One turn sends every row of this set to another row. A few are shown first. Where does it send the rows asked after them?
Sug: [ 0.74 -1.77  1.22 -2.41  4.07  0.74 -1.17  0.86 -0.27 -2.18  0.01 -1.94
 -0.62  2.74 -0.09 -1.62 -3.22  3.97 -1.32]
bika: [ 1.32 -0.95  1.49  1.02  2.11 -3.08  0.21 -0.29  2.02 -1.14  2.44 -1.60
 -3.24 -0.34  4.39 -1.79 -1.26 -2.54  1.67]
paz: [-1.57  2.26 -0.47  2.56  1.19 -1.45  3.03 -1.59  2.29  0.74  1.64 -0.91
  0.84  0.40  2.13  3.81  1.73  1.92  2.96]
feno: [ 0.91  0.96  0.23  1.17 -0.08 -1.26  3.75 -3.16  0.66 -0.59  2.69 -2.98
 -0.40 -0.37  1.75 -0.90 -0.69  0.18  4.17]
duz: [ 1.01  1.80  0.74 -2.42  3.09  0.84  0.51 -1.79  0.73 -1.56 -1.58 -3.55
 -2.09  3.74 -3.36 -1.31 -1.20  1.44  0.53]
Kuz: [ 2.15  0.75 -2.32 -0.44  1.84 -1.00  2.21  1.58  1.65  1.90  2.64 -1.28
  0.81 -0.89  3.97  1.61 -2.09 -0.86  2.78]
rugi: [-0.57  1.68  2.29  2.15  0.49 -0.22 -0.99 -1.46  1.73 -2.37 -1.96 -1.58
 -0.60  2.70 -3.52  0.60 -1.83  4.18  2.34]
lun: [-1.13  2.02  3.57  0.85 -0.98 -1.08 -1.32  0.97 -0.65 -2.30  1.63  0.14
 -1.81  3.43 -1.64 -4.39  1.46  0.24  1.28]
Sak: [-3.76  1.87 -0.37  0.01  2.60 -2.78  1.69  0.75 -0.13 -0.63  2.40 -1.86
 -1.16  1.13  0.78  3.38  0.74 -2.62  1.47]
tudav: [ 0.09  3.36  2.85  1.65  1.81  0.72 -0.35  0.20 -0.34 -0.10 -1.67 -2.31
  2.69  0.26  0.08 -2.18 -0.86  5.18 -1.37]
pivaf: [-1.74  2.30 -0.43  3.59 -0.71  1.04 -2.28 -0.69  3.30  3.36  2.29 -0.80
  0.99  1.16  3.82 -2.36 -0.49  1.71  2.08]
kozi: [ 0.02  1.26  1.24 -0.44  1.48 -0.92  4.27  0.33 -0.12 -0.87  2.86 -3.01
 -0.72 -1.24  2.79 -2.87 -0.04 -1.07  2.38]
tuv: [-1.79  0.84 -2.11 -1.05  1.13  1.05 -3.27 -1.39  2.41  1.00  4.37 -2.16
 -1.76  3.54  2.94 -2.37 -1.24 -1.47  0.42]
zovod: [ 0.54  0.43  2.28  0.57  0.80 -1.88 -4.04  4.33 -0.21  1.29  0.65  2.74
 -0.88  2.92  1.18 -2.51 -0.27 -0.79 -1.02]
Pugi: [ 0.68  2.87  0.71 -2.76  1.65  1.31 -0.22 -2.17  0.59 -2.23 -1.04 -2.75
 -1.75  3.36 -3.36 -1.27 -1.28  0.30 -0.32]
pakef: [-0.14  2.97  2.48  2.10  2.83  0.24 -0.13  0.41  0.36  0.54 -2.43 -2.98
  1.95  0.66 -0.13 -1.66 -0.85  5.87 -0.08]
zil: [-1.99  1.49  0.16  1.30  1.25 -0.72  4.64 -0.56  2.81  0.77  0.80  0.99
 -1.38  1.32  0.05  3.71  2.34 -0.62  2.79]
zat: [-2.41  1.41 -1.27 -0.62 -0.08  3.54  2.60 -2.18  0.54  2.22  3.20 -1.66
  1.18  2.44  0.32 -3.19  0.52  0.90  1.12]
Mari: [ 1.53  3.41 -0.22  0.22  4.00 -1.43 -4.17  1.03  2.88  1.01 -2.44 -3.17
 -1.57  2.51  0.48  0.14 -1.90  0.97 -0.47]
zepu: [-2.27 -0.30 -1.24 -0.72  2.62 -2.24  1.68 -0.46 -1.64 -1.38  4.24 -2.22
  0.63  0.93  2.13  3.24 -1.11  0.08  1.55]
Rak: [-0.39  3.17  1.29  0.79  0.54 -0.82 -2.72  4.29  2.87  1.65 -0.38  3.47
 -1.02  3.20  0.15 -0.38  2.25 -0.37  0.08]
vuke: [ 3.14  1.71  0.76  0.05  1.13  1.74 -1.80  0.95  5.65 -0.49 -2.02  0.80
 -1.39  1.83  0.36  0.28 -2.50  3.19  0.04]
Numi: [ 1.34 -1.31  1.94 -2.88  3.23  1.46 -1.35  0.52  0.22 -2.44  0.41 -0.93
 -0.21  2.59  0.10 -1.88 -3.21  3.03 -2.87]
Sugal: [ 0.69  1.66  3.33  1.60 -0.30  1.12  1.43  2.72  0.60  1.55 -0.06  3.51
  0.40  2.30 -0.29 -3.81  2.05  2.29  0.28]
zif: [-0.18  0.03  0.72 -0.19  2.57 -0.72 -3.80  1.93 -1.40  0.09 -1.42  0.46
  0.82  2.07 -1.87  2.24 -4.17  1.44 -1.73]
bulom: [-0.37 -2.87 -2.00 -0.06  0.58  2.12 -1.87 -0.09  2.53  3.25  3.19  2.15
 -0.68  2.86  2.85 -0.98 -2.83 -0.10  0.47]
Bivak: [-0.98  2.77 -0.57  0.34  2.69 -2.02  2.47  3.39  0.22  1.84  2.02 -1.96
  0.82 -1.65  3.49  0.92 -0.33 -1.80  1.73]
Gegu: [-4.66 -0.44 -1.15  1.05  0.13  0.25 -2.63 -2.79 -0.49  1.56  3.34 -0.56
 -0.48  4.25 -0.85  0.49 -0.86 -1.07  0.92]
votam: [ 2.27  2.90  0.32 -1.38  0.97  2.74  1.65  1.46  0.95  2.48 -2.66  0.17
  1.86  0.75 -2.39 -0.07 -2.42  2.62  0.06]
deg: [-0.57  0.97  0.93 -2.61  1.47 -0.35 -1.59  4.86 -0.94 -1.03  2.28  1.26
 -0.94  3.84 -0.16 -2.30 -0.09 -1.59 -0.90]
Pafo: [ 0.45 -1.00  2.91  4.93  1.03 -2.86  1.08 -0.80  2.04  0.94  0.49  0.68
 -1.00 -1.19  4.15 -0.81 -0.39  0.17  2.08]
Ger: [-3.66 -2.17  0.75  1.63 -0.17  1.66 -0.73 -2.30 -0.95  0.52  4.03 -0.48
  0.95  2.51  1.62 -3.10 -1.64  2.21  0.57]
gos: [ 3.26  0.59  0.47 -0.26  2.13  1.25 -1.48  1.56  5.39 -0.02 -2.15 -0.04
 -1.41  1.98  0.28  0.29 -3.00  3.72  1.28]
zom: [-1.13  1.97  2.85  2.18 -0.61  0.11 -1.72 -1.73  1.44 -2.87 -1.29 -0.73
 -0.22  2.55 -3.32  1.04 -1.64  4.15  1.09]
Zufa: [ 1.23  4.36  0.21  0.24  2.81 -1.28 -5.12  0.63  2.53  0.88 -2.34 -2.60
 -0.52  1.90  0.40 -0.04 -1.87  0.23 -1.43]
mopi: [-1.76  0.66 -0.86  2.50 -2.25  2.75  0.62 -2.91  3.75  2.74  1.76  1.52
 -0.08  2.89 -0.13 -0.55  0.05  1.41  2.97]
vubu: [ 0.47 -1.11 -1.74 -0.23  3.48 -1.88  0.43 -1.53  3.39  1.36  1.81  1.00
 -1.78  1.91  3.49  4.12  0.44 -0.57  0.83]
mul: [ 2.00  3.85  1.17  0.27 -0.93  0.68 -0.45  4.39  2.75  1.18  0.36  1.94
 -0.54  1.70  0.65 -3.53  1.21  0.09  1.75]
ribap: [ 0.81 -1.26  0.03  1.76  2.35 -3.99 -1.44 -2.60 -0.22  0.45  2.51 -2.18
 -1.78  0.62  3.53  0.57 -1.93 -2.07  1.62]
zenib: [-1.60 -4.10  3.17  2.72  2.44 -2.31  2.36 -1.40 -0.96 -0.47  1.38  1.66
 -1.19  0.63  1.81  0.74 -0.04  0.54  0.42]
Pelez: [-2.33  1.31 -2.72  0.84  1.07  1.55 -1.54  1.02  0.81  5.72  1.88  0.34
  2.16  1.76  1.99  0.01 -1.07 -0.29  0.58]
zego: [-2.59  3.31  2.97  1.02 -0.63  0.11  0.98  2.78 -0.77 -0.72  1.02  1.42
  0.98  2.88 -1.93 -2.23  2.68  1.70  0.91]
zas: [ 2.36  1.97 -0.07 -0.62  2.35  2.03  1.79  1.78  0.69  3.06 -3.23 -0.75
  1.30  1.01 -2.34 -0.08 -2.55  3.31  1.05]
Siru: [-0.16 -3.02  0.87  0.43  2.72 -0.80  3.96 -4.27 -0.55  0.09  2.33 -0.12
 -0.40  1.73  1.98  1.08  0.71  1.23  0.64]
fif: [-0.42 -0.32  0.51  0.06  3.30 -1.37 -3.43  2.12 -1.24  0.51 -1.72 -0.85
  0.13  2.72 -2.23  2.14 -4.33  1.69 -0.17]
mufek: [ 1.55 -0.91  0.61  3.59  2.21 -1.85  1.83 -1.79  0.75  3.51  0.63  0.33
  0.91 -1.10  4.05  0.81 -0.24  1.48  1.49]
Maz: [-0.32 -2.83  0.17  0.30  2.82 -0.98  2.78  0.60  2.18  1.70  0.86  3.27
 -2.09  1.25  1.96  3.59  0.05 -1.11  0.40]
Gubu: [-0.79 -0.27  2.36 -1.44  0.58 -0.44 -0.82  1.28  0.17 -1.74  1.48  2.48
 -2.84  5.23 -1.50 -2.39  1.99 -0.57 -0.74]

deg goes to zego
Pafo goes to bika
mufek goes to ribap
Now find these:
tudav goes to Zufa
rugi goes to gos
pivaf goes to tuv

